In the rows, 128 means zero.
One turn moves every row onto another: examples first, then more rows asked:
q_241: [145 117 150 131 153 115 127  87 126 119 141 165 107 148 127 101 143 121
 177 123 117 145 125 112 133 105 145  65 142 116 147 113 116 111 149 127
 136 109 116]
q_190: [161 118 112 112 103 133 113  83 121 124 129 148 103  91 123 153 109 135
 111 162 145  92 184 122 132  75 145 146 146 127 149 128 111 128 112 139
 166 117 124]
q_843: [185 130 122 134 122  98 128  93 142 140 136 147 106 118 137 122 155 109
 152 161 111 134 116  98 156 123 150 120 128 177 122 147 133 159 138 146
 161 125 112]
q_357: [129 139 142 143 108 139 116 127 135 120 111 153 115 146 127 162  85 101
 153 155 129  76  97 107 150  91 142 123 154 104 183 128 118 115 119 118
 134 101 112]
q_256: [109 144 130 139 121 137 110 147 133 134 112 138 108 151 107 140  85 132
 162 149 115  76 139 113 146  77 140 123 148 103 124 145 132 106 143 105
 174 108 111]
q_457: [173 142 138 114 107 158 133 139 161 108 118 133 115 162  97 131 115  89
 100 114 123 101 138 130 136 180 140 160 130 101 134 136 132  87 118 137
 126 117 138]
q_374: [150 115 134 161 116 166 132 100 117 137 141 125 137 129 136 111 120 149
 178 149  69 161 129 103 138 138 111 126 135 118 125 159 118 135 135 111
 103 105 118]
q_572: [134 137 132 162  97 106 126 153 141 107 107 148  55  92 125 139 131 109
 102 135  95 140 132 113 110 119 145 159 130  83 113 144 141 136 101  91
 139 143 132]
q_332: [169  69 148 132 139 118 146 119 148 120 129 149 135 101  89 104 156 120
 155 123 133 145 138 107 174 131 115 103 131 120 120 130 110 102 116 163
 129 119 126]
q_513: [156 133 131 122  96 136 131 152 117 113 107 156  58 109 107 121 115  98
 128 141 120 154 167 125 137 113 145 208 148  93 120 148 111 118 115 122
  95 126 105]
q_633: [148 128 139 166 149 121 132 117 115 116 139 133 145 115 115  93 129 126
 156 153  84 161 145  85 161 123 141 165 127 155 113 174 121 147 134 101
 124 123 117]
q_141: [185 135 128 122  84 139 131 136 134 116  99 131  75 126  86 136 125  83
 104 136 130 125 138 119 155 148 131 192 143 111 110 136 148 106  96 130
 128 121 113]
q_967: [134 141 131 112 148 184 132 153 131 107 123 140 122 155 110 137 116  94
 120 105 110 115 166 142 106 162 148 150 140 102 133 113 116 112 128 119
 119  94 107]
q_610: [136 137 128 153 148 158 121 137 159 144 132 184  94 128 121 173 135 121
 126 145 101 128 157 122 110 164 141 129 163  70 134  99 102 123 100 101
 121  97 120]
q_657: [169 119 126 124  91 121 101  98 143 122 108 151 122 130 121 141  94 105
 125 181 137  78 151 104 162 102 156 130 155 114 179 116  97 130  95 138
 132 108 124]
q_271: [173 121 127 144 111 114 121 138 148 132 124 146  74 118 108 140 136 114
  56 132 106 114 152 111 144 144 147 122 123  97  95 130 140 103 104 102
 146 154 122]
q_774: [123 140 134 155 115 118 109 172 165 126 106 172  82 113 113 126 127 120
 142 165  73 138 157 107 113 138 171 152 153  72 116 121 111 143 105  94
 124 107 113]
q_380: [151  86 135 136 110 154 149 107 145 123 115 138 153 114 124  98 116 113
 177 138 116 164 122 109 133 151 104  87 142 113 120 134 107 122 102 135
 114  99 122]
q_545: [166 123 138 146 147  91 131  87 145 112 120 147 112 161 138 114 153 100
 167 146 129 119 127 101 144 131 137  86 122 152 145 128 132 136 123 141
 147 117 157]
q_566: [156 102 141 165 161  98 152 109 122 101 133 138 124 105  99 119 157 114
 146 126 131 153 145 100 172 114 110 155 124 143 126 157 118 130 118 131
 140 134 155]
q_531: [116 142 121 116 109 127 126 120 136 115 124 148 104 114 125 122  82 137
 135 151 138  99 179 123 115  68 145 143 137 117 121 167 111 112 136 118
 186 128 141]
q_89: [139 130 115 140 123 106 127  87 118 139 122 148 110 137 121  93 114 121
 193 143 112 178 135 120 138 105 135  85 171 113 112 126 101 144 136 104
 161 114 107]
q_159: [129 134 120 126 134 155 120 158 111 116 104 139  87 148 111 122 108 107
 148 132 105 139 207 140 121 132 143 176 149  83 118 122  94 133 120 109
 102 108 117]
q_945: [154 134 128 135 137 139 136 127 173 127 124 179 113 133 123 146 111  89
  71 140 131 124 155 112 118 174 149 109 143  98 120 121 101 104  87 101
 134 130 134]
q_689: [167 136 112 144  97 104 131  84 133 153 144 148  89 120 145 113 128 135
 175 151 107 170 121 116 147 111 134 127 151 128 128 168  98 155 152 130
 156 137 132]

q_159 -> q_967
q_572 -> q_774
q_689 -> q_89
And these:
q_566 -> q_633
q_657 -> q_190

One turn moves every row onto another: examples first, then more rows asked:
q_616: [145 163 107 124  81 181  92 102 100 108 102 126 131 120 139]
q_62: [ 97 148 114 162  85 133  94 107  76  73  87 112 131 119 120]
q_637: [124 120 109  98 136 145 121 141 103 148 111 130 149 103 105]
q_812: [116 128 112  84 106 122  89 110  90 135  99 121 200 108  95]
q_565: [ 62 128 104 102  88 144  67 102 110 141  67 119 169 104  95]
q_430: [140 156 108 145  86 143 106 100  63  82  87 115 135 117 121]
q_138: [115 155  94 163  87 148 106 100  87 102  97 119 113 111 117]
q_758: [107 145  91 142  84 179  80 125 116 109 118 133 123 106 126]
q_102: [114 140  89 144  80 156  88 116  68  80  85 119 126  99 109]
q_319: [132 124 144  78 125 142 109 126  76 108  74 115 175 120 120]
q_559: [124 141  97 157  97 130 104 122  73  84 115 119 138 106 111]
q_230: [113 119 125  48  91 123 107  99  86 135 130 112 136 124 111]
q_928: [118 146 130 146  97 138  90 123 100  78 128 124 160 128 141]
q_960: [ 67 125 120  84  92 169  71 111  81 108  67 124  96 109 107]
q_495: [109 147 101 103 111 133 105  93 113 171 101 124 167 112 100]
q_561: [111 149 128 106 128 134 124  99  98 148 122 128  97 129 120]
q_304: [132 120 116  75 123 131 104 134  67 111 130 132 133 103 102]
q_743: [120 134 149  66 103 145  88 102  53  89  74 114 135 127 123]
q_259: [ 49 127 147 122 119 117  90 117  99 108 107 121 110 129 117]
q_416: [110 131 106 131  84 162  67 139  96  72 117 129 154 106 125]
q_892: [ 97 127 122  80 100 181  89 118  90 123  39 117 141 110 113]
q_229: [ 64 116 132  59  73 137  79  93  93 120  92 107 124 126 111]
q_635: [ 67 142 129 121 109 114  92  93 118 148  87 115 176 128 111]
q_278: [ 99 115 130  41  78 135  88  96  77 116 101 107 138 124 109]
q_550: [112 162 136 141  82 162  83  98 102  86  92 118 142 139 150]
q_950: [105 143 121  79  89 145  78  85  90 134  56 111 183 119 108]
q_805: [ 55 118 132  78  86 123  92  93 109 138 114 108 113 132 113]
q_653: [ 88 143 140 123 133 141 125 110 123 153  84 119 133 133 128]
q_65: [ 49 112 137 116 116 145  86 138 112 115  69 118 145 115 114]
q_649: [ 85 124 129  74  98 114 110  96 105 146 136 113 123 130 113]

q_892 -> q_637
q_561 -> q_960
And these:
q_928 -> q_550
q_805 -> q_278
q_495 -> q_565
q_559 -> q_62

One turn moves every row onto another: examples first, then more rows asked:
q_887: [105 151 134 161 150 114 112  83 126 105  83 110]
q_185: [118 145 142 141 144 132  88 106 151  95  94 129]
q_540: [107 143 155 163 102 140 137 120 150 143 110 128]
q_981: [119 130 127 161 139 149 105 105 128 128 101 108]
q_33: [ 94 114 145 174 109  97 127 120 156 106 129 149]
q_776: [144 130 158  85 117 107 106 118 145 148  93 115]
q_997: [ 86 118 143 178 110  75 146 101 139 117 120 133]
q_197: [104 112 118 167 145 116 123 121 102 120 119 137]
q_37: [ 96 110  95  90 134  85 102 115 152 137 102 105]
q_294: [105 117 163 127  94  58 137 119 161 125 119 145]
q_336: [106 113 158 141  99  85 120 129 170 110 128 155]
q_34: [102 132 135  81 111  63 109  92 151 139 107 154]
q_58: [ 93 109  92 104 137 100  92 117 156 132 108 110]
q_972: [116 140 164 139  92 134 130 129 162 145 113 134]
q_82: [ 99 126 127 102 117 102  85 108 163 120 121 168]
q_827: [ 87 137 121 114 122  55 132  71 124 144 100 132]
q_562: [101 145 154 164  98 120 155 104 138 153 105 114]
q_975: [114 138 130 154 136 111 133  86 106 148  87  88]
q_698: [132 110 149  92 122  88 111 143 128 131 117 151]
q_78: [120 107 132 133 134 124 101 144 128 115 127 155]
q_448: [ 87 110  85 118 144 102 100 111 148 130 106 105]
q_347: [111 156 145 132 139  78 128  76 119 122  72 101]
q_558: [120 117 145 101 124  61 141 121 104 147 104 129]
q_581: [119 142 171 122  87 110 144 122 155 157 103 127]
q_361: [ 97 122 155 148 102  52 153 103 140 128 113 130]
q_733: [ 83 128 106 149 130 116  92  94 146 113 122 158]
q_597: [ 74 136 105 155 134  89 121  72 122 128 108 136]
q_247: [ 90 111  93  98 136  79 112 106 143 141  99  98]
q_959: [104 118 127 149 138  79 148 107  86 138 105 121]
q_706: [130 138 148 107 122  87 135  93 117 159  80  92]
q_541: [ 85 111  85 117 140  88 110 103 139 135 100  97]
q_452: [109 147 164 140  92 102 160 107 139 160  98 115]
q_27: [127 151 161  94 129  75 115  92 139 123  77 111]
q_816: [133 146 159  99 131 106  90 110 160 107  89 132]
q_704: [137 126 144 119 127 146  88 127 152 130 106 121]

q_347 -> q_185
q_704 -> q_706
And these:
q_33 -> q_294
q_562 -> q_972
q_448 -> q_37
q_78 -> q_558
q_597 -> q_82

